Q:
[[130 120 116 144]
 [128 143 115 114]
 [123 141 134 151]]
A: 144

Q:
[[106 125 129 141 119 137 116]
 [129 134 125 125 132 134 132]
 [127 131 125 117 133 138 124]]
A: 116

Q:
[[137 135 116 149 134]
 [126 143 138 134 125]
 [149 122 158 103 128]]
A: 134

Q:
[[132 142 113 117]
 [106 121 108 128]
 [139 127 124 118]]
A: 117

Q:
[[149 120 121 111 135]
 [102 153 120 134 125]
 [107 145 123 110 141]]
A: 135

Q:
[[129 145 138 118 106 135 130]
 [126 131 130 126 124 129 128]
 [124 116 121 135 143 123 127]]
A: 130

Q:
[[127 144 136 151 136 126]
 [133 109 154 131 115 136]
 [106 137 149 145 133 110]]
A: 126

Q:
[[124 125 147 142]
 [110 154 105 143]
 [123 134 139 137]]
A: 142
---
109	107	129	127
156	157	130	121
105	108	126	138
: 138

122	100	149	128	128	132	122
127	122	132	127	134	128	131
127	132	128	131	120	130	130
: 130

144	135	142	140
152	133	141	134
150	148	131	131
: 131

127	110	142	138	110	109
142	129	124	121	128	126
133	151	122	128	152	151
: 151

105	152	135	153	146	103
152	152	151	153	150	152
148	152	105	138	151	103
: 103

121	130	128	120	111	112	124
120	112	156	140	122	127	127
127	130	136	145	144	124	138
: 138

134	157	134	156	155	120	101
138	114	116	114	115	148	140
122	98	122	98	100	136	156
: 156

107	112	156	151
118	130	133	133
135	115	136	132
: 132

99	123	120	141	113	132
100	120	120	141	111	131
102	131	121	139	108	133
: 133

102	102	152	154
101	102	108	153
153	153	155	101
: 101
---
[[150 149 149 145 151 152]
 [150 152 107 106 105 107]
 [107 106 150 150 144 106]] => 150

[[130 120 138 142]
 [133 154 113 146]
 [129 134 142 136]] => 130

[[154 107 149 152]
 [137 128 122 146]
 [132 132 147 126]] => 154

[[149 114 134 151 131 139 117]
 [106 125 131 109 115 112 142]
 [123 110 107 107 143 127 128]] => 149

[[134 133 110 131]
 [105  99 103 131]
 [149 124 128 125]] => 134

[[137 134 141 115 134 120 111]
 [122 115 119 119 120 121 121]
 [121 107 117 130 122 126 125]] => 137

[[120 134 129 110 131]
 [150 139 126 138 133]
 [112 128 127 105 130]] => 120
---
[[126 126 111 118 131]
 [130 156 128 114 157]] => 114

[136 133 149 134] => 149

[110 156 124 129 130] => 129

[[125 117 125 132 105 116]
 [128 123 141 126 135 139]] => 135

[[140 113 131 139 145 131 140]
 [147 124 138 129 128 127 126]
 [137 149 128 104 115 118 109]] => 118

[125 137 132 106] => 132

[129 113 125 144 103 130 124] => 130
---
[[122 130 137 124 118 131]
 [118 112 112 153 126 143]
 [119 134 132 137 134 124]] ==> 118

[[105 135 119 133]
 [136 135 133 137]
 [130 112 133 123]] ==> 119

[[130 145 109 129 139 114 101]
 [132 130 135 125 137 142 137]
 [142 110 115 119 120 129 114]] ==> 114

[[127 107 137 127 149 145]
 [129 135 115 127 121 136]
 [130 135 144 130 157 123]] ==> 149

[[148 134 151  99 113]
 [129 125 143 121 127]
 [103 133 116 147 152]] ==> 99

[[128 103 147 108 148 121 145]
 [144 111 135 113 105 127 128]
 [102 140 121  99 140 114 112]] ==> 121
---
[[131, 143, 154, 149, 124], [128, 118, 123, 133, 148], [112, 117, 136, 133, 145]] gives 123, 154
[118, 129, 127, 133, 150] gives 127, 150
[146, 122, 152, 128, 124, 117, 134] gives 128, 152
[118, 138, 116, 144, 151] gives 116, 151
[134, 99, 123, 135, 127, 126, 103] gives 135, 135
[127, 146, 158, 146, 131, 137, 132] gives 146, 158
[125, 122, 140, 112, 105, 139, 124] gives 112, 140
[139, 136, 120, 119, 125, 147, 100] gives 119, 147
[136, 146, 105, 134, 139, 135, 99] gives 134, 146
---
(137, 153, 123, 125, 127) out 125
((145, 148, 106, 146, 119, 110), (156, 136, 115, 130, 123, 116)) out 119
(140, 122, 135, 126, 126, 150) out 126
(137, 145, 121, 106, 124, 120, 137) out 120
(105, 110, 116, 132, 130) out 132
((137, 121, 145, 138), (137, 120, 151, 135)) out 145
(141, 127, 116, 133, 149) out 133
(134, 107, 101, 112, 132) out 112
(142, 139, 109, 104) out 109
---
[122 112 103 141 153 131 109] -> 153, 103
[149 153 111 108 113] -> 153, 108
[125 158 149 142] -> 158, 125
[151 102 135 130 118 118] -> 151, 102
[138 152 139 154 119] -> 154, 119
[134 151 129 101] -> 151, 101
[128 110 129 104 143] -> 143, 104
[138 142 105 133] -> 142, 105
[107 135 124 137 128 133 136] -> 137, 107
---
[[132 112 129 118 113 124 124]
 [132 106 138 123 101 125 115]] Out: 124

[147  98 133 120 130 154] Out: 154

[136 134 144 126 150] Out: 150

[115 117 105 127 122 124 136] Out: 136

[124 111 130 101] Out: 101

[146 101 113 131] Out: 131

[[101 122 117 156]
 [101 154 125 149]] Out: 156

[[132 133 145 124 116]
 [105 130 125 137 138]] Out: 116
---
[149 149 151 146 144 148] out 146

[[152 140 137 153 112 138 131]
 [146 113 138 138 116 135 150]
 [142 150 128 150 115 134 117]] out 115

[138 121 132 136 152 131 140] out 152

[123 127 105 104 112 123 141] out 112

[137 142 157 120 135 116 148] out 135

[[137 108 111 122 135 127 131]
 [116 117 113 129 122 154 127]] out 122
---
[137 131 105 118 156 134] --> 156
[103 147 114 149 131 133] --> 131
[133 147 156 145 136 116] --> 136
[135 142 101 107 108 152] --> 108
[138 149 138 146 106 102] --> 106
[147 153 152 108 126 133] --> 126
---
[[131 136 147 127 124 132]
 [150 137 121 134 128 124]
 [141 136 133 131 126 128]] -> 132

[[118 124 116 118 107 120]
 [135 119 136 125 112 131]
 [118 131 138 125 101 128]] -> 120

[[136 142 104 121 102]
 [129 156 113 118 113]
 [125 142 114 115 113]] -> 102

[[123 143 138 134 142]
 [125 130 128 130 120]
 [138 101 118 138 134]] -> 142

[[132 132 130 130 126 135 115]
 [135 126 127 135 128 138 155]
 [128 128 128 132 127 129 145]] -> 115

[[144 129 128 110]
 [146 148 104 137]
 [105 143 118 126]] -> 110
---
[156 139 114 111 120] --> 120
[106 127 131 121 140] --> 140
[106 118 131 118 134] --> 134
[126 119 112 107 129] --> 129
[116 132 150 143 153] --> 153
[140 114 109 139 152] --> 152
[147 133 144 122  99] --> 99
